One vector is turned by the same rotation once a step. Each row is the vector after some number of steps, and that number follows the row.
The counts run from 0 to 1054.
[ 93 125 137 172 158  80 133 123 147 107  95 124 162  78  85 122 138 122
 128 138 135 130 154 157 173 158 146 121 130  78  82 147 127  98 115 105
 184 121 135 127 112 130 122  82 135 139 103 114 131 124  98  86 134 165
 110 148 112 122 106 187 116 131  94 151  94] : 989
[ 91 126 117 156 153  94 154 146 170 108  86 142 179  78  99 124 109 119
 118 160 119 116 157 133 173 161 114 121 105 102 117 150 139 111 104 120
 201 109 100 126  97 129 117 115 140 111 132 113 137 140  97  95 121 182
 136 147 153 132  82 149 108 158  87 132  99] : 977
[107 130 132 169 161  86 134 135 161 107  85 116 171  80  88 139 115 120
 149 161 115 137 154 153 167 155 150 124 116  68  96 134 149 100 109 124
 169 109 130 134 110 120 124  96 119 107 124 100 119 125  97  67 160 155
 137 132 123 145 105 176 108 135 113 154  87] : 372
[ 88 133 154 161 146  85 157 134 154 118  76 138 183 102 107 115 115 130
 106 159 122 139 164 134 199 158 137 124 127  96  89 150 125 101 105 137
 192 100 107 126  85 142 109 111 125 145 126 127 135 142  93 111 114 174
 117 152 141 124 111 139 107 152  94 116 119] : 906
[ 89 127 144 171 137  83 127 118 158 107 108 104 164  77  96 108 120 120
 119 179 140 127 174 150 183 166 141 121 144  59 105 145 120  99 111 133
 178 113 116 119  94 134 123  89 118 143 108 122 111 141 111  89 123 154
 137 149 124 127 137 160 118 153 102 129 122] : 609
[ 88 133 131 183 149  95 130 132 167 120  94 102 172  72  88 120 117 114
 152 160 139 125 156 163 160 152 151 120 133  65 115 136 146 100 102 119
 174 126 131 119 118 122 130  76 127 128 123 114 117 131 105  78 132 146
 140 133 119 127 103 190 116 148 114 147 103] : 376
[ 87 122 131 166 147  97 142 125 148 110  85 122 175  71  86 134 124 106
 116 147 123 118 153 146 190 175 125 127 123  83 113 137 138 105 109 127
 196 104 111 142  94 133 115  82 149 137 108 131 125 135 107 103 116 160
 143 154 138 112 108 169 114 148  90 136 101] : 89
[ 92 147 142 180 150  84 149 159 171 131  77 119 184  91 113 107 101 128
 146 168 144 147 158 149 159 127 156 114 129  87 111 148 144  94  88 132
 167 121 129 103 102 130 116 104 106 132 141 106 129 134  88  90 136 170
 121 128 124 144  87 169 103 150 117 135 113] : 622
[ 81 124 155 175 145  82 152 137 150 102  86 103 174  90  96 113 105 142
 121 167 156 147 164 111 191 163 138 128 144  87 103 159 129  95 111 118
 195 102 110 115  77 119 119 103 110 130 138 122 124 147 114  96 121 152
 122 135 131 146 112 149 129 148 108 132 120] : 291
[ 81 123 130 162 142 107 150 135 149 112  93 109 177  82  87 130 128 138
 135 152 130 131 156 137 187 175 125 117 119  62 122 143 133  99 106 130
 195 112 123 143  89 127 123  91 141 131 114 134 111 142 106  99 122 158
 145 163 135 120 100 165 119 146  97 144  95] : 202
[ 91 130 135 171 154  93 135 135 154 112  95 114 167  84  89 119 141 140
 150 152 137 141 157 158 162 148 153 112 125  66 106 145 131  94 113 111
 183 132 139 125 117 122 135  91 130 141 112 113 121 133  99  75 140 165
 124 151 113 122  88 188 114 138 104 160  87] : 36
[ 92 123 136 181 154 105 139 125 173  93 104 108 167  74  74 121 133 119
 130 147 127 129 172 142 178 169 136 130 128  84 103 150 116 109 124 100
 202 113 114 140 113 116 125  80 131 120 122 126 126 142 113  93 123 160
 126 150 130 135 110 167 117 138  94 142 120] : 653
[ 83 126 140 162 164  76 145 117 148 117  84 141 167  84  89 129 112 121
 120 141 141 118 152 142 177 159 140 128 127  99  91 144 144 102 112  88
 200 123 128 116 111 128 121  93 141 120 126 109 143 128  98  86 128 161
 111 141 118 121  91 178 125 137  95 149  96] : 82
[ 88 134 153 159 158  66 153 135 143 132  71 135 181 103 109 124  88 135
 132 166 141 143 149 135 179 145 154 123 130  89  86 142 151  94  97 123
 174 113 132 110  95 132 120 112 113 123 138  98 137 127  86  86 146 160
 113 130 120 140 101 166 114 139 115 141  97] : 124
[ 85 132 127 180 151  99 135 134 168 107 105 106 165  76  86 105 136 135
 143 144 136 127 161 155 163 154 140 117 134  75 104 159 119 102 113 105
 184 135 126 123 120 127 124  71 132 138 116 122 122 135 101  91 118 164
 120 154 123 124  92 184 116 146  94 149 118] : 152
[ 98 129 135 166 145  88 159 161 146 107  73 134 181  89 108 116 122 125
 108 157 130 146 148 128 179 149 123 117 118  97 103 151 128  95  92 153
 183  96 111 127  72 137 108 116 120 145 128 124 140 141  87 108 121 186
 120 139 145 136  96 146 104 149  92 127 105] : 909
[ 79 131 140 181 154  78 143 146 148 122  84 116 170  84 104 100 103 130
 122 147 167 135 147 134 170 144 142 126 147  96  92 160 137  89  96 112
 179 124 129  97  94 134 115  87 119 144 127 120 142 132  94 105 112 161
 103 125 119 136  91 173 122 144  98 139 121] : 400
[ 78 128 142 171 149  92 157 145 148 103  88 131 176  85 100 105 123 136
 113 154 153 135 162 124 180 155 124 122 131 104 113 162 122  96 111 109
 209 116 111 117  90 127 124 112 131 142 129 126 138 147 107 105 110 180
 111 147 136 126  89 155 121 151  86 135 109] : 745
[ 86 129 147 169 148  90 154 149 152 109  79 108 182 100 105 116 111 151
 124 164 126 145 151 118 191 154 129 122 130  80  94 160 129 102 101 147
 180 101 111 125  70 140 107  99 115 137 128 123 124 144  90 109 111 162
 123 148 145 140 102 147 108 152 103 125 119] : 793
[ 90 121 140 169 161  78 147 135 163  89  93 125 170  84  96 113 128 137
 113 157 119 126 162 124 183 159 128 126 129 104 104 158 117 111 125 107
 203 107  99 121  91 120 121 107 128 126 134 117 133 150 107  86 107 169
 117 138 153 128  99 148 125 156  92 133 115] : 973
[102 133 130 165 141  81 138 140 170 131  80 134 178  82 107 122 103 102
 116 161 120 124 151 159 177 155 133 124 114  80  86 138 139 100  86 150
 158 102 121 133  93 156 104  92 116 127 117 112 136 123  80 104 141 176
 127 144 121 145 112 153  90 143  97 118 117] : 164
[112 131 134 172 170  83 143 154 154  93  73 134 178  77  95 132 129 110
 122 154 112 139 150 140 167 140 135 123 114 106 102 137 137 103 101 137
 181  89 110 129  93 121 118 110 120 125 134 104 139 132  96  79 135 175
 123 118 147 142  90 161 106 149 101 140  87] : 414
[ 90 137 152 181 150  74 141 128 173 121  95 129 169  92 100  95 111 123
 126 162 148 132 171 150 168 143 162 123 140  96  80 155 121  96 110 102
 180 126 125 102 120 133 116  97 109 137 130 109 138 131  93  96 132 171
  95 141 114 139 114 165 111 146  96 131 131] : 898
[ 93 124 132 158 148  90 153 149 144 109  74 128 183  80 102 137 102 121
 117 167 134 136 150 125 185 159 121 124 115  87 125 137 155  99  94 143
 192  95 107 128  72 124 121 117 129 117 131 116 127 140 101  91 131 164
 146 136 147 136  97 150 113 151 103 135  88] : 524
[ 88 132 138 173 152  82 132 117 161 134  89 111 173  86  86 122 108 121
 141 155 127 124 150 160 174 161 157 123 134  66  82 143 142 104 104 116
 165 125 138 123 115 138 113  70 130 124 116 111 125 120  92  92 134 146
 122 145 110 126 112 184 109 136 111 146 113] : 716
[ 80 126 135 157 145  88 157 137 149 111  88 144 176  86 102 116 108 127
 101 161 144 121 160 130 187 163 117 123 122 105 114 151 133 102 108 116
 212 112 103 119  87 133 122 119 138 134 126 124 139 143 103 105 115 180
 125 153 140 123  97 148 119 155  85 132 103] : 747
[102 136 125 168 141  95 150 152 187 119  90 121 182  93 105 111 106 137
 136 169 117 139 164 143 171 147 138 117 113  77  94 159 127 107  92 147
 167 114 119 131  99 144 106 103 107 118 136 111 126 136  82 101 139 182
 126 154 130 159 102 148  92 146  96 129 125] : 390
[ 71 130 149 170 160  77 148 142 133 115  76 109 178  86  95 120 106 130
 132 153 156 139 143 128 183 152 146 124 145  83 110 143 152  93 104 117
 188 114 122 105  84 120 121  90 131 143 128 120 127 138 105  97 108 145
 124 122 132 118  92 175 128 150 114 146 100] : 129
[ 98 134 137 165 147  86 133 125 152 129  88 126 171  79  90 133 106 105
 136 159 136 130 155 166 171 162 152 121 118  69  99 129 151  94 100 124
 174 117 141 129 108 132 122  90 127 123 112 109 124 121  97  80 156 159
 136 144 106 131 110 185 108 129 109 150  89] : 600
[ 84 124 130 177 164  79 127 121 159 107  95 124 161  64  80 121 115 103
 128 147 138 113 155 154 167 160 142 130 137  89 104 139 140 106 115  92
 192 120 123 113 119 123 124  82 135 124 121 111 133 126 109  79 127 153
 127 129 127 121 101 183 124 143  97 148 102] : 649
[ 87 132 150 181 151  68 135 129 151 123  86 125 167  80 103 104 101 101
 109 159 160 130 163 149 171 145 155 126 149  94  86 140 138  91  97 115
 173 112 125 101 100 135 119  91 111 144 122 111 141 122 102  95 131 162
 105 120 110 134 114 170 118 143 102 130 114] : 172
[101 117 122 169 158  91 143 143 149  82  91 125 168  66  88 128 133 122
 109 146 124 128 153 119 180 165 114 129 123  94 105 156 125 101 112 126
 196  89 108 137  82 122 118 101 130 124 119 119 130 137 107  93 123 172
 126 139 150 140 100 151 118 145  84 142  98] : 250
[ 90 133 150 180 130 100 149 150 161 117  95 110 174  88 103  98 130 136
 125 171 146 146 177 144 179 150 142 112 136  72 116 157 116  91 100 140
 186 114 117 123  94 138 121 100 113 157 116 134 117 150 103 103 115 173
 128 161 129 126 110 157 111 156  96 122 120] : 111
